In the data rows, 500 means zero.
Here are some points, each followed by its number:
[492 456 449 456 533 665 572 360 456 452 628 437 443 284 491 443 501 341 589 545 554 536 384 513 602 485 499 491 502
 555 528 509 367 466 483 513 723 492 564 551 424 371 630 480 547 605 400 521] 0
[612 573 550 688 476 504 481 409 385 395 575 511 403 541 576 520 487 443 486 451 498 627 502 411 556 592 745 643 389
 384 523 512 421 551 550 496 434 547 582 274 626 545 489 581 503 539 399 568] 1
[543 638 651 562 431 471 470 591 641 477 645 578 539 552 643 504 596 502 389 485 384 542 415 450 347 473 364 522 520
 417 639 314 458 514 699 624 467 587 408 345 383 442 550 354 382 437 588 446] 2
[581 451 502 318 414 491 390 559 638 529 406 495 618 492 632 644 450 620 465 406 367 397 453 456 481 474 520 571 633
 382 457 520 676 545 612 563 368 604 611 517 527 484 468 464 315 403 539 536] 3
[435 452 489 427 539 490 478 545 607 481 474 432 550 441 633 529 442 671 374 422 473 467 449 441 486 468 557 424 594
 506 482 519 484 589 604 539 432 492 460 486 448 531 553 473 433 399 549 581] 4
[519 523 624 557 505 577 524 476 486 497 659 443 497 546 468 414 478 443 519 492 446 550 396 430 477 502 411 432 473
 417 575 364 389 395 576 510 645 556 500 459 425 370 576 503 496 574 510 499] 5
[504 444 615 534 393 556 426 412 422 576 625 498 496 469 356 558 497 454 546 500 481 533 423 558 446 521 554 423 521
 439 444 478 469 486 503 554 632 573 537 574 536 402 491 522 487 549 466 525] 6
[527 417 446 345 505 598 545 438 561 505 588 425 562 385 618 547 507 545 475 487 471 485 475 473 531 442 611 431 600
 500 459 554 467 501 584 538 555 533 591 506 408 410 596 457 454 499 457 583] 7
[274 377 510 671 436 450 394 514 596 401 597 425 377 510 393 539 735 403 556 565 727 593 589 627 666 526 447 495 388
 596 447 393 463 397 441 514 516 477 616 526 455 642 435 501 806 573 443 484] 8
[297 575 609 474 470 285 476 515 493 491 436 460 445 616 664 479 566 483 418 510 584 586 447 553 343 573 404 617 574
 639 375 485 448 722 590 663 455 467 449 457 587 591 491 306 607 374 587 542] 9
[540 497 518 317 404 580 466 405 410 538 438 538 480 530 474 497 483 587 446 446 475 443 478 496 570 491 488 647 475
 442 438 510 458 538 469 501 656 543 507 549 603 553 442 585 478 477 399 553] 10
[592 458 658 425 349 510 389 448 536 616 468 508 555 520 384 582 532 479 439 454 403 498 483 508 433 531 404 595 590
 414 462 403 510 534 570 597 557 648 543 465 578 504 374 457 443 396 527 426] 11
[579 491 299 452 471 594 665 429 462 507 591 595 507 320 387 466 618 478 474 588 497 448 531 471 560 427 410 377 524
 577 591 524 368 471 473 464 523 436 417 536 481 432 455 554 491 674 490 511] 12
[493 301 591 423 590 563 466 481 389 573 460 405 525 377 519 551 473 564 615 331 443 636 654 553 580 417 485 277 639
 482 364 478 651 509 431 398 490 480 454 504 555 476 478 552 430 655 356 409] 13
[597 443 591 422 301 556 329 429 456 588 511 478 664 435 308 542 490 526 525 458 396 433 498 454 516 555 416 509 571
 355 450 404 485 431 511 589 579 654 496 510 590 430 401 517 410 488 455 434] 14
[766 615 475 548 586 502 523 498 597 556 290 594 317 577 399 416 625 427 432 584 602 494 590 660 307 278 395 375 452
 484 621 519 624 576 485 448 403 559 456 510 564 531 505 430 511 507 405 491] 15
[419 388 403 548 536 502 552 517 508 481 525 344 594 392 525 519 327 666 376 449 466 432 404 416 591 546 579 357 558
 508 434 532 388 504 559 493 502 415 502 490 464 519 506 585 470 509 513 568] 16
[567 504 519 470 423 400 596 554 438 543 473 515 559 508 340 725 443 481 457 618 419 438 408 519 465 548 412 450 550
 444 582 580 536 589 501 419 352 532 594 568 571 584 404 580 464 549 695 412] 17
[657 406 493 468 463 509 598 479 518 630 465 511 634 399 200 697 398 476 421 520 423 389 556 467 478 677 562 398 688
 471 583 564 598 491 465 420 410 519 539 527 545 509 346 562 384 577 569 395] 18
[360 541 376 600 580 386 715 569 446 302 658 547 443 439 366 482 713 277 620 755 640 671 416 563 602 284 320 482 259
 684 576 411 353 452 494 407 422 229 514 679 400 519 609 596 656 637 673 547] 19
[358 336 368 538 568 595 526 485 456 460 532 346 557 390 538 461 306 634 479 492 544 472 386 478 629 498 595 380 561
 511 311 566 441 394 517 485 646 444 573 555 418 430 529 565 527 548 417 557] 20
[398 382 507 507 496 643 439 453 537 485 401 397 564 516 444 392 406 585 715 407 602 313 578 345 756 612 647 596 402
 494 424 711 640 197 328 442 610 389 645 740 483 498 557 652 520 503 466 466] 21
[527 667 448 608 457 371 322 497 319 519 198 322 526 653 566 555 339 597 449 367 477 409 572 432 358 689 395 388 598
 463 388 572 548 642 461 463 604 577 555 436 701 557 443 404 575 466 444 306] 22
New points follow, each followed by the numbers of its two nearest points above by angle, seen from the average point of the numbered points, smallest number first.
[476 584 467 750 504 551 509 522 575 330 623 572 436 542 502 330 461 411 490 525 524 617 547 532 581 479 693 643 279
 649 485 465 473 265 478 471 338 462 575 336 354 510 430 503 511 450 417 583] 1 8
[481 548 592 651 550 542 517 506 502 456 644 429 441 519 514 449 449 481 542 501 467 537 297 459 500 403 524 369 450
 421 504 459 459 340 543 472 568 553 505 524 336 402 615 521 471 554 479 514] 0 5
[498 467 395 448 589 457 386 420 440 450 395 445 533 510 691 458 510 520 696 427 552 420 532 441 526 421 447 503 480
 477 398 607 586 498 441 464 527 469 556 611 578 440 690 574 539 528 432 391] 13 21
[472 554 478 427 487 454 579 550 524 457 473 622 369 608 579 455 701 487 396 562 598 541 455 557 527 402 454 687 397
 488 633 449 365 651 547 559 472 501 452 395 571 674 546 545 577 417 541 633] 9 19
[539 432 540 586 508 485 602 481 424 602 480 515 585 454 251 677 416 489 548 584 503 534 337 517 508 506 484 372 595
 421 498 597 539 521 483 323 463 454 668 640 583 481 508 653 472 622 648 493] 17 18
[409 433 417 488 632 488 360 432 469 414 421 339 559 492 633 480 414 554 704 368 548 483 607 398 661 527 547 400 488
 502 417 602 569 464 365 476 566 409 551 578 555 505 656 564 589 548 356 403] 20 21
[383 431 562 471 399 494 490 374 458 574 579 484 378 446 476 591 522 413 483 489 578 555 473 635 440 521 677 516 535
 505 453 586 492 603 387 671 632 502 489 586 552 455 616 401 549 483 438 724] 0 6
[385 505 631 515 428 467 572 529 487 579 576 527 528 454 409 511 496 469 410 520 596 532 398 542 450 511 535 529 606
 534 512 521 493 596 516 593 467 408 505 503 539 561 560 387 548 448 619 645] 4 9
[611 380 403 526 598 546 372 440 633 508 577 551 532 556 543 489 491 511 638 476 593 230 552 497 473 512 551 510 406
 466 706 585 570 465 490 544 375 351 316 595 451 491 701 617 570 324 637 433] 15 21
[568 339 431 518 686 437 460 449 443 416 515 426 539 444 372 411 393 380 551 579 454 615 437 566 424 314 436 501 459
 545 367 562 538 529 464 459 280 352 481 517 469 370 513 563 511 474 534 542] 15 19
[474 502 362 294 491 344 530 613 625 561 365 458 490 556 492 608 607 612 394 663 618 514 559 487 343 721 654 599 582
 441 467 537 507 717 520 450 522 457 396 516 422 506 484 405 552 482 540 617] 4 9
